In the data rows, zero lies at 4.5, halfway between 4 and 5.
Some points, one per row:
<5 5 6 2 5 4 5 4 3 3 3 6 5 3 5 4 6 8 5 6 6 3 5 3 4>
<3 5 4 6 5 4 3 2 5 8 5 2 3 4 2 4 7 3 0 3 3 3 6 5 5>
<5 5 5 4 3 5 4 4 2 2 6 5 3 4 5 4 4 3 8 6 8 3 5 4 2>
<3 5 4 4 4 6 3 4 5 5 6 3 2 2 3 9 6 4 2 4 5 6 5 2 4>
<3 5 6 6 4 5 5 5 4 2 2 5 2 7 6 3 4 3 4 4 5 5 3 3 5>
<4 5 4 3 6 3 5 2 6 1 4 4 4 8 6 7 5 6 5 5 5 4 4 7 4>
<8 4 3 3 7 6 5 9 8 2 7 4 3 5 0 3 6 4 4 4 5 1 5 6 6>
<4 4 4 5 4 3 5 2 2 2 4 7 1 4 4 5 4 4 6 7 8 4 1 3 2>
<5 2 4 4 5 5 4 3 8 5 6 4 2 1 3 5 8 5 2 5 2 5 4 3 4>
<8 6 3 4 6 5 5 7 5 4 2 4 5 4 5 6 5 7 5 5 3 4 7 6 5>
<4 4 5 4 7 4 5 4 3 8 4 1 3 2 2 1 7 5 1 5 4 6 6 5 6>
<5 1 4 2 5 2 5 2 2 0 3 2 1 4 4 3 2 3 5 3 6 7 4 5 5>
<5 2 4 4 6 7 5 5 7 5 4 2 2 2 1 6 7 4 3 4 6 4 4 6 3>
<5 5 5 3 4 7 5 4 6 6 6 3 4 4 4 6 7 3 2 4 3 3 4 5 5>
<3 3 3 4 5 6 5 6 4 3 3 3 7 7 5 5 6 6 5 7 4 6 5 4 5>
<3 3 6 4 3 4 5 3 5 6 5 8 5 6 4 4 5 3 5 7 5 6 4 1 2>
<4 3 3 6 0 0 5 3 3 5 5 7 9 2 6 4 5 3 5 7 4 5 6 6 3>
<4 7 5 5 2 4 6 3 5 4 6 2 4 2 5 4 3 3 5 7 4 6 4 6 5>
<4 2 4 4 6 7 3 5 8 3 6 3 4 6 5 4 4 6 4 2 6 2 5 7 6>
<8 6 1 4 9 7 6 8 8 5 4 3 5 5 2 0 6 6 3 2 4 0 2 8 6>
<4 5 4 6 5 5 5 3 3 1 5 4 0 4 4 5 2 2 8 4 6 5 3 1 2>
<5 2 2 4 6 4 6 3 5 2 4 4 5 8 5 6 4 6 6 4 6 5 6 3 3>
<2 5 2 5 7 3 6 6 4 3 4 3 6 8 7 3 3 4 7 5 6 5 5 6 5>
<5 9 6 9 0 9 9 2 0 5 0 4 0 0 7 0 4 0 9 1 0 6 3 4 4>
<7 3 3 2 5 4 4 8 5 5 5 4 5 5 2 5 4 4 4 5 2 2 7 6 4>
<4 5 6 4 4 6 3 3 6 6 7 3 5 4 3 6 6 3 1 2 3 5 7 3 4>
<5 5 7 5 7 4 3 6 3 4 2 5 5 3 5 6 5 5 5 7 3 7 4 3 3>
<6 4 4 5 7 3 4 5 5 2 5 5 5 5 6 4 2 5 6 4 5 6 7 4 5>
<5 4 2 2 5 5 6 7 5 5 5 6 5 4 4 2 7 4 1 2 3 5 2 6 6>
<1 7 5 7 4 6 3 3 3 5 3 5 2 2 5 4 2 4 3 6 4 7 4 3 4>
<5 5 3 3 6 5 3 3 4 7 4 4 4 5 6 9 2 4 3 2 6 4 8 3 5>
<4 4 3 4 7 6 4 7 3 4 4 7 6 4 4 6 6 4 6 5 5 6 6 4 3>
<5 3 6 4 3 5 3 5 7 6 4 5 5 5 5 7 5 6 3 5 6 4 4 5 5>
Here are 10 more points, each followed by its number:
<3 8 4 7 0 0 7 5 3 6 5 5 7 4 4 2 6 4 6 8 3 6 0 7 0> 0
<7 4 5 3 6 5 4 6 4 4 6 3 4 6 4 3 4 5 4 6 4 2 5 6 6> 1
<3 1 5 3 5 6 6 4 3 6 4 2 2 4 4 6 4 4 5 4 4 6 5 4 4> 2
<6 2 6 5 7 4 6 7 7 4 3 4 6 3 4 4 3 5 5 4 4 4 5 5 4> 3
<6 4 5 5 4 2 3 4 3 6 4 3 3 4 4 5 6 4 4 5 7 5 7 4 4> 4
<3 4 4 5 7 7 5 5 7 4 5 4 8 8 5 5 7 6 5 2 5 6 4 4 4> 5
<5 4 3 3 6 4 4 6 5 5 5 5 3 3 3 5 7 6 1 4 2 3 7 3 5> 6
<6 7 6 5 1 5 0 1 3 3 5 6 2 4 3 1 2 4 7 7 7 0 0 0 3> 7
<6 1 3 4 6 4 5 5 6 0 2 3 5 7 5 4 3 5 6 6 6 4 7 8 6> 8
<5 5 4 5 5 5 3 5 7 7 4 5 5 2 3 7 7 4 5 3 4 6 7 6 5> 9
Which of these numbered points is nearest to each point below, looking only along the 7 directions in which the first points spread most? Its number follows each.
<4 2 5 5 7 6 5 7 5 3 4 6 2 5 6 4 4 7 5 7 4 5 4 6 4> > 3
<6 5 4 5 6 3 3 5 4 4 5 5 7 5 4 3 2 6 5 6 4 3 4 2 3> > 3
<5 6 7 4 3 4 1 4 4 2 4 7 2 7 4 3 3 3 8 4 9 3 2 0 4> > 7
<5 4 7 5 3 4 3 4 4 5 5 8 2 6 4 2 4 5 8 6 6 1 2 0 4> > 7
<5 4 6 4 8 5 6 8 5 3 4 5 4 7 4 4 6 6 4 5 3 2 6 4 6> > 3
<5 4 4 5 7 6 5 5 5 3 4 3 6 5 4 4 7 6 3 5 3 4 3 5 3> > 3
<4 3 4 4 6 6 7 4 6 3 3 6 6 7 5 4 6 5 6 5 5 5 6 6 5> > 3
<8 7 4 4 7 6 6 4 6 7 4 2 2 1 1 1 9 6 0 4 4 6 3 7 4> > 6
<3 4 6 3 7 6 2 4 3 3 3 3 2 3 4 5 4 6 4 4 5 6 3 5 6> > 2
<5 3 5 5 4 6 4 6 4 6 5 4 3 3 3 6 5 4 5 3 3 1 6 4 5> > 9
<4 5 7 4 6 9 7 4 8 6 8 4 9 9 2 1 3 3 4 0 1 4 4 6 5> > 1
<4 4 5 3 6 6 4 3 7 6 4 3 2 4 3 6 6 2 3 3 4 6 3 3 5> > 2
<6 5 5 3 7 5 5 7 6 4 3 4 5 5 7 6 3 6 3 4 5 5 6 6 4> > 5
<7 5 2 4 5 6 6 3 8 4 4 4 5 5 2 3 6 5 4 2 1 2 4 4 3> > 1
<2 2 6 4 3 4 3 5 5 6 4 3 5 3 3 7 5 5 5 6 4 5 4 6 5> > 4
<4 2 6 3 1 0 2 5 4 6 5 8 5 4 4 5 2 3 4 3 3 7 6 7 2> > 4
<4 5 7 5 6 4 4 0 2 4 4 4 2 6 3 2 1 5 4 3 5 3 1 1 2> > 2
<4 1 1 2 5 2 6 4 3 2 4 3 1 8 7 5 2 4 3 7 7 5 6 6 3> > 8
<5 1 3 2 5 5 4 7 5 3 6 5 4 8 8 4 3 5 4 7 7 6 6 7 5> > 8
<6 3 4 4 3 6 5 5 4 7 4 2 5 5 5 9 3 4 4 2 3 5 6 3 5> > 9
<6 4 3 3 8 7 4 2 6 5 7 2 3 3 0 1 8 4 0 3 3 5 6 3 6> > 6
<4 4 4 6 4 5 4 6 5 5 6 4 3 3 4 7 7 3 3 3 3 6 5 4 3> > 9
<5 9 3 7 1 2 6 5 2 6 4 4 6 3 5 0 5 4 8 5 3 7 2 4 4> > 0
<4 4 6 5 6 4 4 6 5 4 6 5 8 7 5 7 3 5 5 5 4 6 6 2 6> > 5
<5 3 3 3 7 7 6 5 4 7 5 5 5 3 3 9 4 2 1 5 2 6 6 4 4> > 9
<3 3 3 4 5 1 6 2 4 0 5 2 0 4 4 1 1 4 4 2 7 7 4 3 5> > 2
<6 4 4 3 4 9 4 6 8 3 5 4 9 9 4 3 5 3 4 0 4 4 3 5 5> > 1
<5 4 3 3 7 7 6 5 4 2 6 2 4 8 5 4 5 7 7 4 7 7 4 6 5> > 8
<4 5 5 3 3 6 6 5 4 1 4 5 6 6 6 5 5 6 6 6 4 6 3 4 5> > 3
<4 5 6 6 0 4 4 3 5 5 2 6 7 5 4 7 5 7 4 5 7 7 5 4 3> > 4
<6 3 5 3 5 4 3 3 5 8 5 2 4 2 3 3 8 5 0 4 5 5 4 6 6> > 6
<5 9 0 9 0 0 9 2 2 8 5 6 5 3 3 0 6 2 9 9 3 4 0 8 0> > 0
<5 4 6 4 5 8 6 6 9 5 4 9 9 7 2 4 3 4 2 0 1 5 5 5 5> > 9
<3 2 1 3 3 5 6 5 4 1 6 3 4 7 4 4 4 5 4 6 7 6 7 7 6> > 8
<3 9 3 9 0 0 4 5 3 5 4 6 6 1 5 5 6 5 6 5 6 6 0 8 0> > 0
<5 5 4 5 6 4 3 5 3 6 7 5 5 3 6 9 2 2 4 2 3 6 6 4 6> > 9
<2 4 4 3 6 6 3 4 6 4 4 3 9 5 4 5 5 4 4 3 5 6 6 6 5> > 5
<6 5 2 3 7 5 7 5 6 3 3 3 5 4 3 5 5 5 4 6 3 1 4 7 4> > 1
<4 2 3 5 4 4 5 7 8 5 5 5 3 5 4 3 4 4 2 4 5 4 5 3 6> > 1
<5 5 5 2 7 5 6 6 5 1 2 4 5 7 5 6 6 6 3 5 5 3 7 4 6> > 5
<9 4 3 3 5 9 8 9 9 1 6 5 8 7 2 5 4 4 5 4 2 2 4 7 6> > 1
<8 1 5 3 6 6 5 6 6 4 2 3 6 4 4 4 7 4 4 4 6 2 7 6 5> > 1
<6 4 3 6 5 8 7 5 8 5 4 4 9 5 7 4 6 6 6 5 3 6 5 5 4> > 3
<4 2 3 2 6 4 4 4 5 1 2 5 4 6 4 3 2 4 6 7 4 5 7 4 5> > 8
<4 1 5 3 7 6 5 4 6 2 5 4 4 8 6 3 4 6 5 6 6 4 4 4 4> > 8
<1 9 4 8 0 4 9 5 2 6 1 8 2 1 6 0 5 0 9 7 0 6 1 5 5> > 0
<3 3 3 6 5 7 6 3 3 3 3 4 6 7 5 4 2 5 6 5 5 5 5 7 5> > 8
<5 5 4 6 6 4 4 2 4 5 4 1 4 2 2 5 7 2 3 2 2 5 4 3 5> > 2
<2 3 5 5 3 1 3 3 4 4 4 7 4 7 4 7 4 3 5 7 5 4 4 3 5> > 4
<7 8 3 5 8 4 4 2 6 7 3 3 2 4 0 0 9 5 0 4 1 3 3 3 3> > 6
<5 4 6 3 4 3 3 3 5 7 6 2 3 4 7 9 4 1 1 2 2 5 7 4 3> > 9
<9 5 3 3 8 6 5 3 4 7 7 3 3 2 0 2 9 5 1 4 6 5 4 7 5> > 6
<7 6 3 6 8 3 4 4 7 6 4 2 3 2 2 1 8 6 2 5 3 5 7 5 5> > 6
<6 2 4 3 8 4 4 8 6 3 3 5 5 6 3 4 7 6 4 5 5 3 7 5 5> > 3
<5 5 3 4 6 6 4 5 6 3 3 6 7 6 3 3 6 3 2 2 5 5 5 7 6> > 1
<7 5 2 5 7 5 5 5 7 2 4 3 3 4 3 6 6 6 5 5 2 2 4 6 7> > 1
<6 9 3 9 0 2 9 3 0 6 1 6 4 2 4 0 4 1 9 8 3 4 0 7 1> > 0
<5 5 6 2 6 5 6 4 7 6 5 5 5 3 4 3 7 6 2 3 3 4 5 6 3> > 6
<7 7 9 5 3 3 1 0 1 4 7 6 1 8 5 3 3 5 6 4 6 1 0 0 5> > 7
<5 3 3 6 5 6 3 3 6 5 5 2 5 1 4 9 3 4 2 2 6 6 7 6 3> > 9
<6 3 3 5 4 5 4 5 5 5 4 4 5 4 5 4 5 6 5 5 3 3 5 4 5> > 3
<4 2 3 3 5 5 6 5 4 1 6 1 7 6 7 6 6 5 5 5 6 5 6 7 6> > 8
<3 2 4 4 6 6 5 6 6 3 5 4 7 6 7 6 5 4 3 6 4 7 5 4 6> > 5
<6 2 3 4 3 6 6 5 6 2 4 3 8 8 5 5 4 3 5 3 5 5 6 7 5> > 8
<7 6 8 2 2 2 1 4 5 2 4 7 4 6 4 2 1 7 8 7 5 0 0 0 7> > 7
<5 1 5 4 6 3 4 4 2 0 4 3 2 5 7 6 2 5 3 5 6 6 6 7 6> > 8
<4 4 5 4 4 5 2 1 3 0 2 6 0 6 4 4 2 5 6 2 5 2 0 0 3> > 7
<8 4 4 4 6 8 7 8 7 3 4 6 9 7 3 3 5 4 6 2 3 0 4 7 3> > 1
<6 3 4 6 7 5 4 2 4 7 3 4 3 3 5 7 5 0 2 0 3 7 4 5 4> > 2
<4 5 2 5 7 5 5 4 6 1 5 3 9 7 5 6 5 5 6 4 6 6 5 6 6> > 8
<5 5 3 5 6 6 6 6 5 5 5 4 2 2 5 5 4 5 2 5 3 5 7 6 6> > 9
<4 3 5 4 8 7 6 5 8 7 4 3 5 4 2 3 7 4 3 3 5 4 4 5 5> > 6
<3 4 3 6 5 5 5 3 4 2 2 5 1 6 6 4 4 4 5 4 7 6 3 4 3> > 2
<5 6 4 4 0 1 6 3 4 5 5 6 7 3 7 3 4 5 8 5 5 4 1 6 0> > 0
<6 7 3 2 5 7 5 8 7 4 4 5 7 6 3 4 5 6 5 4 1 2 5 5 3> > 3
<6 9 2 8 0 4 6 4 0 6 3 4 5 3 5 1 7 2 5 4 3 4 0 6 0> > 0
<5 3 4 5 0 2 3 2 6 4 6 7 5 4 4 6 6 4 3 6 4 7 6 5 2> > 4
<3 4 6 5 6 6 3 4 6 4 6 6 3 2 5 7 5 7 2 6 4 3 6 6 4> > 9
<8 9 4 3 6 9 6 9 9 3 4 6 9 7 1 2 5 4 2 0 2 1 2 6 6> > 1
<4 2 6 5 6 6 6 5 5 7 4 4 4 3 4 8 7 3 0 2 2 6 6 5 5> > 9
<6 4 5 4 6 5 4 6 6 5 5 3 2 6 5 7 6 5 2 6 2 5 4 4 5> > 6
<4 4 6 3 4 5 5 4 5 5 6 4 4 5 4 5 6 5 3 4 4 3 7 6 5> > 9
<6 3 5 6 6 5 4 6 6 3 5 4 8 6 4 3 6 6 4 5 2 3 5 5 5> > 3
<8 6 3 5 9 9 9 8 9 4 5 7 9 9 2 1 3 4 1 0 1 3 3 4 4> > 1
<6 6 5 4 3 4 4 4 2 3 5 5 1 6 4 3 5 4 5 6 6 5 2 2 2> > 7
